In the rows, zero is written as 128.
The rows below fall into families. The same turns and mirrors carry the whole set onto itself and the rows of a family onto each other. For each named row, which other rows are in its family? Write them in the order they are listed.
These 28 rows form 7 families of 4 rows each.
Q28: [132 123 106 124  99 140 129 134 116 124 100 131 112 149 104 128 119 140
 150 142 158 156 148 125 107 139 151 145 102  89 126 155 105 119 115]
Q331: [125 134 152 124 145 101 135 136 139 117 138 154 149 142 134 133 115  90
 108 132  95 116  85 112 125 108 132 121 131 160 130  98 126 144 131]
Q441: [162 124 134 164 119 120 131 125  92 110 136 153 123 119 110  89 134 122
 127  99 111  88 144 106 122 139 137 102 111 135 162 130 114 116 145]
Q837: [104 123 125 133 144 142 155 170 133 147 137  88 137 127 149 123 114  83
 154 151 138 154 127 147 107 125 134 129 122 114 138 135 130 144 121]
Q907: [138 111 100 128  93 136 154 127 132 127 123 118 129 149  96 134 115 152
 124 125 127 157 146 152 106 149 173 125 114 100 111 144 107 113 119]
Q128: [125 133 167 112 147  99 128 152 112 128 112 161 129 135 150 124 131 106
 134 128 120 122  85 100 124 112 130 108 113 151 145 100 119 144 137]
Q549: [157 111 140 148  93 112 121 114  90 107 116 160 113 132 127 102 128 139
 148 105 113  91 132 112  97 138 153 126 107 123 151 120 115 121 144]
Q610: [124 124 148 124 157 106 146 158 131 128 115 142 151 151 150 125 124  89
 110 122 113 110  93 117 125 102 133  97 130 144 143  89 132 135 142]
Q814: [122 138 154 129 153  99 130 153 134 122 123 162 143 143 121 134 128  96
  97 125 115 131  91  98 137 116 120  91 121 148 146 124 115 138 121]
Q843: [140 105 109 142 104 123 150 129 137 121 120 125 129 159  94 130 115 120
 145 132 149 139 129 149  82 141 159 141 100  76 116 146 121 116 114]
Q938: [118 137 169 123 167  96 141 160 125 138 140 137 134 158 128 151 120 100
 117 131 117 126  99 118 139 107 120 120 117 156 142 112 125 142 122]
Q536: [169 104 134 141 120 112 132 111 101 125 135 154 115 112 116  80 131 110
 153 112 130 102 122 121  96 131 154 121 102 115 125 105 135 116 159]
Q375: [106 142 129 144 138 145 131 149 120 151 142  84 129 153 104 130 116 109
 128 140 134 158 154 137 133 121 130 158 113 119 138 142 141 136  99]
Q385: [ 98 127 117 137 144 147 138 160 134 145 111  84 154 150 132 122 115  91
 118 148 137 152 138 142 130 110 142 131 130 109 134 121 146 136 106]
Q588: [ 97 138 132 159 142 144 126 154 120 141 128  89 146 124 117 115 121  97
 118 144 126 148 149 130 145 130 131 125 126 119 157 152 128 142  97]
Q211: [170 105 117 141 116 113 141 123 101 108 120 157 122 133 135  97 122 122
 129  98 119  82 137 117 107 123 153 105 126 124 137 107 115 109 163]
Q290: [133 130 162 113 146  98 150 146 132 129 134 136 146 137 136 124 131 120
 104 114  95 133  83 119 129 125 152 103 122 155 132  88 135 139 134]
Q821: [172 109 135 135 112 118 150 116  95 127 134 145 126 119 111  98 133 147
 135 103 107 101 133 136 112 139 168 100 105 131 129 102 117 117 159]
Q754: [128 118 156 119 145  84 139 144 141 116 138 145 131 129 159 121 115  84
 123 120 112 129  76 110 104 121 141 121 135 142 130 106 138 139 135]
Q873: [152 119 106 135  99 123 125 112 119 122 135 146  99 155  86 133 109 139
 128 119 141 140 161 123 113 134 148 146 113 107 113 154 108 108 127]
Q603: [163 115 151 148 125 101 130 120  91 122 152 158 107 128 125 117 119 125
 136 101 104  82 138 120 121 122 136 116 120 151 146 118 108 123 157]
Q529: [145 122 103 139 115 122 134 131 128 107 113 142 120 149  83 132 117 135
 115 127 153 143 149 115 125 148 151 123 112  93 129 171 101 107 109]
Q733: [152 120 100 135 112 130 151 127 133 100 126 123 130 159  87 137 106 136
 134 134 143 128 149 136 108 144 163 157 109  96 116 152 110 111 109]
Q260: [178 126 123 140 119 128 141 115 102 113 143 159 122 125 105  92 128 120
 142 114 115  83 136 114 108 128 145 124 103 138 135 104 116 118 161]
Q940: [146 109  85 136 104 137 136 126 126 118 103 122 124 153 104 118 111 129
 121 127 152 139 159 134 112 131 166 136 124  82 114 140 120 101 124]
Q356: [102 139 124 125 137 150 150 160 133 153 139  78 146 128 132 120 125 115
 121 143 113 174 131 144 132 130 150 124 126 133 132 121 135 143 114]
Q694: [105 135 125 131 151 149 140 153 128 140 137  88 147 127 127 129 110  92
 136 167 130 146 142 147 140 118 140 143 128 127 132 133 122 146 106]
Q237: [ 85 138 145 139 128 136 128 162 123 137 114  92 142 144 145 129 120 105
 137 147 126 155 124 129 123 124 135 146 120 124 155 133 137 151  94]

Which other rows belong to the same family as Q529? Q441, Q814, Q588
Which other rows belong to the same family as Q873? Q938, Q375, Q603
Which other rows belong to the same family as Q290? Q907, Q821, Q356
Which other rows belong to the same family as Q549? Q28, Q128, Q237
Which other rows belong to the same family as Q385? Q610, Q211, Q940
Which other rows belong to the same family as Q754? Q837, Q843, Q536

